In the data rows, 128 means zero.
Here are some points:
[131 144 126 121 125 129 132 118 133 134 120 140 157 132 119 121 121 147
 157  94 120 152 127 139 124 107 123 135 131 139 118 130 142 118 131 109
 145 129  98 120 113 133 128 132]
[114 159 163 154  86 149 138 129 135 113 120 120 135 175 150 101 138 106
 140 120 118 141 109 153  89 122 133  96  96 123 112 114 148 134 134  67
 171 151  77 121 118 135 114 124]
[123 109 168  94 169  92  44 136  85 129 143 124  90 117 172 109 158  86
  85 148  94  54 128 116 136 133 131 106 125  91 147  82 128 204  51 143
 104 125 188 130 116 116 161 104]
[ 61 247 255  76 211 138  94  43  74 144 255 135 195 116 118 135 173  68
 122   7  60   7  60  76 171  77  52  95  80  75 137   0  50 144   0  36
 251 130 186 128  35 139 130  92]
[139 124 105 151 119 131 129 132 147 118  81 132  99 137 135 153 115 151
 132 121 125 132 147 152 123 140 143 131 125 148 129 119 160 140 149 169
 144 158 127 152 118 117 130 132]
[143  98 127 101 144 172 100 180 116 162 160 118  83 110 107 160 163  85
  74 175 111 125 108  78 187 163 138 128 122 111 161 165  86 127  99 160
  45 111 174 118 147 127 137 150]
[117 153 166 171  82 157 167 128 144  96 119 122 142 162 124  96 111 106
 160 106 125 128 127 159  79 122 131  95  88 130 110 111 172 154 118  75
 182 154  57 117 117 140 126 128]
[125 104  92 145 132 125 132 139 145 122  85 135 116 135 138 127 109 146
 134 141 139 113 169 137 112 147 134 152 141 153  95 130 153 130 161 137
 123 145 133 139 147 103 128 134]
[119 131 150 138 106 133 121 132 124 110 120 121 126 153 135 118 140 111
 124 130 115 130 109 135 113 128 145 115  96 104 104 124 137 127 125 119
 141 130 120 136 135 123 116 122]
[129 101 118  83 211  88 107 147 102 152 232 147 125  86 165 166 128  98
  65  99 113  81 163  61 239 139 101 148 177 108 185 107  37 143  75 190
  51 106 218  99 114 160 161 153]
[113 145 224 128  18 208 171  70  64 111 177  26 195 254 106  21 143  38
 193  66 104 157   0 119  51  49 106 112  73  45  85 106 165  88 112   0
 198 101  28 153 129 163 135 155]
[118 103 161 144 138 146 108 143 122 108 112 109  97 162 164 123 136 104
 109 147 114  98 149 141 118 127 160  91  93  75 110 112 180 193 108 150
 150 190 116 141 132 100 155 109]
[ 90 192 131  76 168  87 101  31  89 154 123 151 178  62  91 136 146 148
 180  27 141 145 101 139 136  83 112 150 179  98 153 139 120  91 141  97
 222  80 158 128  82 120 167 126]
[139  93  65 134 123 103 160 121 145 139  97 118 110 117 117 118 113 175
 120 173 172 163 147 129 132 153 133 167 160 166 136 173  99  96 175 178
  65 102 106 110 149 136 118 130]
[124 126 147 139 148 134 127 131 127 136 141 140 121 132 143 129 131 121
 113 124 124  83 146 135 141 119 136 113 107 127 113 104 137 153 107 113
 153 160 140 139 117 107 136 116]
[121 148 134 152 132 115 159 118 158 128 135 171 180 142 109 119 120 153
 182  73 139 163 122 142 109 109 111 146 141 191  81 122 118  86 154  81
 166 127 108 136 116 115 124 121]
[ 99 197 176 170  47 151 144  53 156  71  76 121 176 154 124 116 105 145
 195  66 127 146  96 153   0  89 123 137 102 153  72 113 196  99 189  41
 255 166  35 125 126 127 108 143]
[143 166 126 152 105 120 154  92 116 105 150 110 142 162 112  91 122 148
 171 116 112 198 107 126  80 105 109 120 135 145 132 142 136 139 149  74
 159 115  54 109 108 163 123 127]
[138  88  76 140 124  94 134 148 167 119 125 119 118  90 124 126  87 158
 113 193 144 164 155 110 160 159 128 146 158 177 160 178  89  93 174 201
  43  93 132 102 141 167 121 137]
[129 145 113 112  73 143 136  86 128  94 110 125 148 190  77  55 117 113
 204 105  88 237  61 139  75 122 123 123 127 155 103 165 114 101 150  70
 192 118   0 112 108 212  92 132]
[124 148  77 196 103 112 174 123 147  83  11 170 166 136 123 130 125 202
 170  89 152 161 142 170  38 132 139 173 138 204  86 129 137 103 225 110
 157 163  63 138 123  84 100 109]
[114 134 123 136 118 121 129  98 140 141 107 144 165 121 130 150 112 136
 149 105 129 140 131 124 103 118 116 133 143 124 124 122 135 114 161 122
 152 124 100 124 116 136 117 135]
[119 164 216 177  62 150 167 104 134  42 117  88 170 236 145  84 135  89
 184 104  83 158 104 169  54  95 141 118  53 113  93  80 159 119 136  37
 213 172   0 129  84 127  91 140]
[111 144 152 169 147 126 120 131 121 113 129 155 147 135 168 142 134 110
 122 111 123  83 157 147 143 123 132 114  97 105 107  83 135 165  86 102
 154 193 155 135 126  86 147 129]
[116 100   1 135 125 117 187 173 168 133  64 165  97  81 111 108 114 206
 116 208 166 189 174 116 137 194 136 156 197 218 147 210 112  76 190 232
  10  38  93  81 157 161  94 154]
[148  99  85  85 134  92 120  96  99 163 114 121 124  70  85 131 111 150
 111 153 173 166 115 102 152 128 107 186 211 158 184 193 102  61 165 158
  74  68 158 102 130 183 105 132]
[142 131 190 105 179 134  75 159  87 110 197 130 120 134 183 145 167  50
  30 146  79  47 119  99 173 123 128  96  66  41 158  70 103 170  28 129
  80 138 173 135 103 112 139 113]
[144  91 152 125 115 152 122 177 107 108 157  90  70 150 172 124 129  62
  75 196 100 108 136 137 153 157 149 102  65  74 131 138 127 162 101 161
  69 137 132 162 135 120 135 130]
[119 134 132 129 158 122 132 140 133 129 145 139 144 139 153 137 127 126
 113 107 128  82 152 137 136 144 128 117 112 119 128  76 137 142  96 122
 151 157 143 136 120  97 139 111]
[147 162 142 136  44 140 113  97 134  84 152 121 166 155  87  83 135 120
 185 116 123 203  74 145  62 107 126 114 102 121 128 160 132  91 171 124
 193 125   0 126  70 188  77  93]
[143 165 192  76 145 113  97  81 107 147 164 117 137 150 120 115 135  95
 139  78 112 142  73 113 143  91 112 134 132  76 152 104  96 103 109 103
 139  85 113 136  73 180 111 120]
[132 115 103 141  91 146 131 123 133 135 117 121 116 136 108 136 115 133
 148 144 137 158 118 142 113 138 143 133 109 125 113 155 130 130 144 117
 122 131 118 123 138 127 115 139]
[123 149 153 112 124 108 128 103 122 139 121 121 158 123 122 123 135 134
 162  90 126 168  94 138 105 108 124 140 145 125 126 138 131 110 150 103
 163 125  93 123 108 148 114 117]
[135 164 165  94 111 143 116  67 117 141 117 105 168 108  86  92 145 138
 191  61 107 195  66 122  75  90 115 147 141 127 139 128 143  88 144  78
 177  85  60 139  85 151 111 127]
26 more points follow, each with its number after it:
[117  90 129  80 120 111  75 186 107 125 127 121  77 117 117 108 148 111
  47 195 109 153 132 128 147 152 136 136 156 113 161 158 104 121 114 217
  47  98 140 149 144 140 150 147] 0
[124 133 133 132 129 123 133 123 138 116 112 124 137 127 136 138 136 141
 148 100 136 136 136 131 118 113 123 127 129 143 123 127 131 113 146  96
 163 133 110 135 119 129 115 129] 1
[146 108 151 147 116 159 123 191 112 107 142  82  62 159 162 121 145  54
  80 226  88  82 109 132 135 162 155 104  69  72 120 126 130 165  76 150
  79 123 142 136 161 109 126 109] 2
[132 131 132 142 103 139 142 109 127 120 124 112 145 144 127 107 127 120
 152 122 118 149 107 139 116 117 125 124 116 125 129 130 134 113 142 103
 147 129  78 127 118 147 124 129] 3
[108  75 149 167 113 158 105 235  84 106 159  42   0 218 141 107 140   0
   0 255  44  98 102 100 130 207 178  66  33  14 124 139 109 217  12 197
  22 131 153 145 150 141 148  99] 4
[138 114 112 138  99 141 125 113 143 134 119 117 158 142 116 125 117 165
 172  95 125 149 132 145 121 126 111 138 144 152 102 131 148 104 163 107
 157 131 108 129 126 114 111 115] 5
[127  76 120 146 131 116 144 128 161 139 103 158 118 118 145 126 124 151
 125 150 158 112 164 149 132 143 134 118 135 160 121 107 155 139 143 144
 147 153 158 129 137 112 135 110] 6
[123 183 188 175   0 175 196  99 138  61 144 107 233 255 151  74 131 105
 157 104 100 148  96 170  10  75 154  86  38 110  74  94 206 140 105  22
 220 165   0 150 127 117  79 119] 7
[137 129 137 134 124 119 131 108 135 120 114 137 135 138 115 124 127 144
 162 121 130 146 114 127 109 104 131 131 136 149 141 136 131 114 123 120
 151 119 118 120 115 155 130 126] 8
[100 131  87 154 102 142 149 143 159 125  82 144  98 114 134 149 125 155
  99 152 153  89 160 147 113 130 134 135 131 134 115 119 147 134 155 160
 139 169 160 130 155 106 114 142] 9
[129 128 201 102 167 129 117 173 136 122 197 135 107 145 172 135 156  94
  57 138 110  10 171 132 201 141 117 111 104  90  99  66  98 199  36 149
 114 147 198 153 110 105 159 138] 10
[127 133 138 136 138 122 124 141 130 132 140 138 147 136 155 141 136 124
 114 106 133  80 167 141 144 115 129 115 104 135 115  93 144 152 119 104
 155 173 141 128 128 106 138 123] 11
[114  82 123 104 112 112 106 178 111 126 119 110  96 147 141 100 128 103
  78 211 122 148 143 146 132 126 126 144 138 118 158 161 117 126 104 197
  66 115 130 122 162 132 130 134] 12
[112 146 142 126  84 148 152 114 133  95 129 125 161 140 115  76 103 109
 163 142 136 191  96 138  97 119 115 123 123 136 111 146 131  85 164 105
 146 112  58 124 113 156  90 148] 13
[129 149 120 124 141 105 123  99 130 138  95 144 153  87 116 148 113 165
 172  86 142 147 133 111 123 125 113 144 172 151 134 124 139 108 166 117
 151 128 135 133 123 111 139 135] 14
[126 100  71 123 128  96 140 139 128 143 113 109 103 119  97 126 100 156
 106 159 148 160 126 121 110 166 147 158 165 142 145 192 127  98 174 191
  42  79 113  90 153 142 103 135] 15
[154  98  89 155 108 145 145 191  86 106 100 100  76 156 120 107 126  86
  95 205 119 141 133  88 164 129 170  88 121 133 106 165 140 149 106 149
  72 128 140 113 153 132 134 135] 16
[128 115  87 153 115 158 137 168 186 112 101 172 105 115 181 142 138 166
 102 145 173  98 190 139 126 127 137 113 118 130 101 126 187 168 140 147
 152 192 148 149 155  88 146 130] 17
[125 136 142  86 238 118  91 125 122 177 133 186 175  73 132 197 120 151
 135  51 164  39 190  93 211 125  95 152 171 137 139  69  91 135 118 120
 156 154 255 156 127  90 183 130] 18
[153 111  90 141 128 141 133 172 111 127 136  79  65 138 136 116 134  80
  95 223 114 151 138 112 186 133 141 114 132 109 155 194 164 155 147 169
  55 135 144 113 160 134 115 128] 19
[117 130 127 121 173 117 109 140 137 134 118 148 158 100 181 156 130 148
 103  73 139  78 198 128 170  93 105 130 122 155 143  77 148 165 120 128
 178 199 194 146 111  88 150 135] 20
[125 109  69 131 117  94 152 140 131 105 125 118  80  92 103 132 119 145
 117 203 143 163 132 124 164 160 106 176 174 156 155 197 124  93 169 186
  35  70 158 120 124 156 124 131] 21
[115 103  59 203  95 146 167 114 170 105  31 174 166 134 125 127 116 189
 180 117 173 175 166 161  67 124 174 126 158 171  68 146 185 112 210 159
 151 144  81 183 160  97 103 128] 22
[134 103 127 114 128 112 109 146 126 140 128 121 104 132 139 124 131 121
 104 162 119 140 120 124 137 135 138 138 144 126 151 150 116 127 119 157
  92 126 123 128 120 144 125 109] 23
[160 126  69  83 215 172 139  97  91 242 157  92 195  64  61 177 101 143
 185  39 171 129 154  85 190  85 114 146 152 131 133 123  79  90 127 101
  92  55 244 107 156 124 120 158] 24
[115 152 177 166 145  93 170  73 162 101 159 145 168 118 126 145 101 185
 200  70 134 177  89 150  67  50  99 110 152 135 109 136 130 107 172  59
 231 107  33 134 150 138 143 122] 25
Which two of these numbered points are nearest to each point below by angle, seen from the average point of the first points? Their numbers follow each, nearest first.
[128 156 122 113  89 112 141 115 138 151 113 123 163 142 142 124 129 148
 144  84 152 156 129 157 114 119 132 149 144 152 121 150 146 128 156 101
 171 141 118 126 120 116 113 126] > 5 1
[124 155 156 152  58 160 138 114 145  92 123 124 147 189 135  86 111 128
 167 109 107 146  96 159  62  98 136  87  80 124  81 108 173 132 132  77
 190 166  41 140 111 123 103 127] > 7 3
[129 127 161 109 162 129 108 144 120 126 173 124 129 118 154 144 145  91
  86 133 108  64 148 124 173 127 116 108 110  96 130  86 104 156  82 115
 114 149 172 133 106 101 146 115] > 10 11
[132 117 120  86 226 103 109 145 112 173 162 157 122  60 106 187 135 130
  91 126 149  56 169  88 196 119 102 138 155  99 157  76  85 130  70 126
  99 103 229 118 147 122 161 118] > 18 24
[104 153 204  92  77  19  75   0 138 156  66 154 240 128  44 112 191 188
 221  11 141 233   0 149  49  54 102 120 162 147 136 148 143  72 223  59
 255  85  18 138  87 179  97 110] > 25 8
[122 122 110 167  87 142 155 130 147  99  60 147 135 142 135 116 141 178
 184 120 153 136 143 152  92 136 142 129 148 184  91 150 160 106 186 123
 173 144  98 135 153 120 118 119] > 22 5
[133 110 111 124 131 105 134 177 133 130 141 123  90 129 142 107 129 139
 114 184 123 162 120 123 138 162 142 150 136 121 153 160 127 128 125 172
  52  99 128 123 133 138 117 138] > 23 12
[135 133 143  96 155 123 126 121 108 111 171 140 124 146 132 107 119 103
  87 116 103 171  57 131 134 126 115 104  99 117 180 135  95 141 114 108
 106  86 139 128  84 161 119 121] > 0 4
[122 145 155 115 165 131  97 159 115 137 175 143 132 125 152 141 141  80
 107 133 114  55 149 109 175 135 134 114  82  97 144  69 109 158  59 120
 140 160 175 146 123 106 153 110] > 10 11
[118 123 154 136 164 138  89 164 125 117 201 138 112 121 167 132 159  90
  94 131  96  44 151 133 167 156 124 115  78  88 110  61 103 159  63 136
 150 162 189 131 129  83 166 115] > 10 11
[101 141 142 153 178 124 119 172 128  88 144 171 109 127 208 146 149 119
 132 118 144   0 189 123 122 139 136 115 119 118  52  17 158 181  40  81
 234 205 176 126 140  31 183 103] > 11 20
[144  60 169 137 107 162 123 187 137 101 156  87  63 177 176 106 127  72
  48 241  82 107 118 138 148 187 155  92  59  58 108 127 119 170  78 197
  70 127 138 134 142 110 141 107] > 2 4
[135 116 119 161  95 134 142 127 148 106  82 105 110 154 155 117 136 141
 135 143 115 158 157 169  94 132 146 118 113 137 128 147 188 143 163 137
 139 161  88 146 143 116 135 137] > 22 17
[131 148 116  92 191  95 109 103 108 177 151 164 143  53 108 145 112 186
 143  97 138 115 143  97 173 118 100 158 185 149 153 146  86  99 127 137
 125  84 181 140  96 131 142 129] > 18 24
